Here are some points:
[-8 -5 8 -4 5 0 -8 7 5 -7 104 -12 38 0 2 -43 -43 3 0
 34 -10 88 -5 5 -1 -7 -3 3 -2 6 -5 -4]
[-9 1 0 1 11 -4 -11 46 7 5 7 -13 6 42 3 6 4 4 41
 2 -12 2 -1 2 30 -6 -2 5 -2 0 3 -4]
[9 -42 73 0 -127 3 -3 89 33 -1 2 -15 6 2 -37
 0 -1 -37 4 0 -9 5 -3 31 51 -7 0 -78 -2 39
 -24 6]
[-5 3 5 21 2 -5 -8 -64 6 -102 2 -14 8 0 0
 0 5 1 -3 3 -15 -2 -87 2 -37 -4 -4 1 11 0
 2 -8]
[-8 16 13 4 -38 -7 9 5 -7 -1 2 -17 4 -1 2
 -127 -108 -1 -5 6 -15 -2 -3 -9 4 1 1 -22 1 11
 5 -6]
[-8 -1 11 -3 8 -3 -7 8 9 3 2 -12 96 3 2 75 62 2 0
 79 -12 3 -1 -1 6 -5 -3 5 2 4 -2 -8]
[-5 0 10 115 2 -5 -9 3 -51 -48 -9 -15 7 -1 4 9 1 2 -1
 7 -14 -6 -44 -37 4 -8 -5 1 64 0 -5 -5]
[-12 -57 9 0 7 -6 -12 -30 -24 -6 6 -18 4 -2 1 6 4 6 -1
 4 -21 2 -3 -20 -24 -9 -4 9 -2 10 -41 -3]
[-7 0 7 45 10 -3 41 5 -12 -75 3 -12 10 -42 5 -60 -62 4 -42
 10 -8 4 -57 -8 7 29 -1 5 33 8 0 -6]
[-4 37 7 0 -28 -3 116 26 2 -1 4 7 1 1 3 3 -5 0 0
 7 6 -1 -2 3 25 79 -4 -20 0 8 24 -5]
[-5 -6 9 -1 8 -4 -9 4 2 1 1 -16 8 32 1 -47 -52 -2 25
 7 -15 2 1 4 -1 -3 -6 4 0 6 1 -3]
[-3 40 9 0 -28 -3 119 26 7 -1 4 7 1 1 4 4 -4 1 -1
 7 6 -1 -2 6 25 81 -4 -20 0 10 26 -4]
[-8 52 8 -62 6 -3 -10 4 2 -3 -39 -109 5 1 3
 0 3 0 -3 5 -111 -30 2 1 4 -4 -4 3 -44 4
 37 -4]
[-7 -6 8 -60 10 -3 -10 -16 -8 0 41 -15 -127 33 3
 20 14 2 23 -108 -18 33 1 -4 -13 -8 -3 10 -34 7
 0 -3]
[-9 -2 -75 2 -67 37 -8 4 2 3 22 -9 2 0 0 6 6 4 1
 6 -11 16 -1 6 6 -12 29 -43 3 -57 1 -6]
[-10 37 7 2 10 -3 41 3 -103 -7 -62 -58 29 0 -1
 2 -1 1 4 28 -54 -50 0 -74 0 30 -6 4 -3 3
 25 -6]
[-7 -2 12 -127 8 -3 -10 8 -54 -5 2 -10 3 -57 -69
 5 2 -68 -54 1 -18 7 -1 -39 5 -7 -4 6 -98 7
 2 -4]
[-8 0 127 1 7 -60 -6 6 3 2 2 -12 -4 29 -65 47 48 -66 32
 -9 -16 2 -4 5 2 -4 -42 4 -3 127 2 -1]
[-7 -5 17 -1 62 -6 -4 -87 6 0 -4 -55 -12 3 4 2 2 2 0
 -12 -56 -8 3 2 -63 -9 -1 42 -1 9 -3 -3]
[-7 0 -1 0 12 -5 -10 5 7 -3 2 -14 3 -2 110 4 2 108 2
 8 -10 4 4 5 0 -6 -2 2 1 1 1 -4]
[-9 -124 11 -1 4 -3 -42 4 109 106 -97 -87 -55 -1 -1
 69 63 0 -2 -54 -81 -84 75 79 4 -27 -3 0 1 4
 -84 -5]
[-7 -2 -23 -3 8 -1 57 8 26 3 17 64 -45 -73 2 16 14 -3 -63
 -39 48 16 -2 22 1 34 -3 2 -2 -13 -1 -7]
[-39 96 9 2 7 -5 -15 6 -69 6 7 59 3 -4 5 4 6 5 1
 8 49 3 6 -61 1 -10 -2 2 -2 5 55 -22]
[-9 -1 -70 2 -63 35 -7 4 2 3 21 -9 2 4 0 5 6 4 4
 6 -11 15 -2 6 6 -11 28 -40 3 -54 1 -6]
[51 3 96 27 12 -4 -6 4 4 2 4 16 7 -11 1 2 4 2 -14
 2 20 2 1 4 4 -5 1 8 20 69 -1 35]
Here are 10 more points, each followed by its number:
[-6 -2 -123 -2 -83 21 -11 -62 2 1 1 -15 6 -1 2
 3 1 1 7 3 -15 3 -3 5 -34 -6 12 -49 -1 -72
 2 -7] 0
[-11 1 -41 77 6 21 -7 7 2 0 -84 -12 -70 126 0 18 22 1 123
 -73 -7 -70 3 9 7 -6 10 5 54 -29 2 -6] 1
[-8 2 -13 -1 43 -1 39 -10 4 2 4 59 7 3 2 23 23 3 0
 7 45 2 1 -1 -4 20 -4 26 1 -8 -1 -2] 2
[-10 0 -38 71 7 20 -8 6 2 0 -80 -12 -66 120 0 14 17 1 117
 -69 -8 -67 3 8 6 -7 10 6 50 -28 1 -6] 3
[-57 -24 11 0 6 22 -8 35 3 89 0 -15 -7 -2 -2 4 1 2 0
 -9 -13 4 80 4 23 -9 13 3 -4 7 -14 -29] 4
[-6 1 -22 0 1 71 -10 3 7 2 -1 116 -41 3 0 5 3 -2 1
 -38 117 2 2 3 2 -8 53 5 2 -17 -1 -4] 5
[-6 2 -24 0 7 71 -7 7 8 2 0 120 -44 -1 1 6 4 -3 -2
 -40 120 3 2 4 5 -6 53 8 2 -18 0 -4] 6
[-8 16 13 3 -46 -7 10 5 -8 -1 2 -15 4 5 2
 -127 -114 -2 1 6 -13 -2 -3 -9 4 2 1 -27 -1 11
 5 -7] 7
[22 -3 -55 -35 6 42 -6 4 5 2 1 -16 3 -2 -56 34 36 -54 0
 4 -11 4 3 2 4 -8 27 5 -27 -30 -3 12] 8
[54 0 101 29 12 -4 -6 4 4 1 3 17 8 -12 1 2 5 3 -15
 2 21 1 -1 4 4 -5 1 8 21 72 -3 37] 9
Which three of these numbered points are nearest to each point below by angle, seen from the average point of the first points? Their numbers follow each, nearest first.
[-36 89 13 2 0 -5 -14 10 -64 6 7 55 3 -4 3 4 5 3 1
 8 46 3 5 -56 3 -10 -2 -2 -2 7 51 -20] > 6 5 2
[-8 -96 12 -4 7 -2 -10 5 7 -3 1 56 3 0 4 26 21 -3 -5
 -3 49 3 -1 4 3 -6 -1 3 -1 11 -59 -6] > 5 6 2
[45 -4 11 0 -64 1 -14 7 8 -42 7 -55 -25 0 0 5 1 1 -2
 -18 -37 6 -40 6 2 -8 -2 -40 0 9 -3 24] > 0 7 8
[51 -5 96 28 12 -4 -7 -1 4 1 3 18 12 -11 -2 -2 1 -1 -14
 7 22 1 0 4 1 -5 1 8 20 69 -7 35] > 9 5 6
[-8 -33 -47 -27 6 -2 -9 -58 -4 -6 6 96 2 2 -1 4 1 2 -1
 7 75 2 -7 0 -35 -6 -3 1 -20 -31 -19 -5] > 5 2 6
[-5 -3 13 -4 48 65 -11 3 -16 -4 -30 -20 4 26 1 2 -1 5 19
 4 -19 -27 1 -12 5 -8 45 30 1 7 1 -5] > 3 1 8
[2 2 -22 0 8 71 -10 7 6 2 -1 118 -41 3 -2 5 3 -5 2
 -38 119 2 2 2 5 -8 53 9 2 -17 0 1] > 6 5 2
[-8 2 -23 0 7 71 -10 6 12 2 -1 116 -41 7 0 5 3 -2 5
 -38 117 2 2 7 4 -8 52 8 2 -18 0 -5] > 5 6 2
[-9 -5 6 -7 14 -4 -9 5 7 -6 6 -15 -68 -2 -1 39 33 1 0
 -53 -11 4 4 2 1 -7 -2 10 2 0 1 -5] > 1 3 6
[-56 -4 11 -4 10 8 0 7 2 -5 33 -13 3 46 -1 50 46 -4 39
 2 -14 30 -2 5 7 -4 0 0 -2 4 -2 -34] > 1 3 4
[-7 -2 13 -127 8 -3 -10 8 -57 -5 1 -9 7 -60 -72
 3 1 -71 -57 4 -18 7 -1 -42 5 -7 -4 6 -103 7
 2 -4] > 8 4 6
[-7 -21 11 -27 17 -12 -11 -33 2 -3 5 -12 7 8 0 -59 -60 0 5
 3 -12 2 1 4 -21 -7 -6 13 -25 6 -18 -3] > 7 0 4
[6 1 9 7 9 -3 112 2 3 -3 4 25 8 -9 -1 39 29 3 -3
 7 19 5 -3 1 2 70 -5 4 3 3 -4 2] > 2 6 5
[-5 2 4 -3 9 -5 -10 5 5 -21 4 -31 22 -42 2 -64 -65 1 -39
 23 -30 2 -13 6 4 -10 -4 7 1 7 2 -7] > 7 9 0
[-6 2 -22 0 1 71 -5 7 7 2 -1 116 -41 3 0 5 2 -2 1
 -38 117 2 2 3 5 -4 53 4 2 -17 0 -4] > 5 6 2
[-13 0 80 -16 4 -2 8 -45 8 -36 18 -13 2 4 3 0 6 3 0
 6 -11 13 -20 2 -33 8 -3 6 -13 55 -2 -6] > 9 2 7
[-5 0 9 -2 9 -3 -9 5 4 10 3 -14 3 32 6 4 2 3 33
 5 -13 5 10 6 2 -4 -3 4 -1 3 -3 -8] > 3 1 4
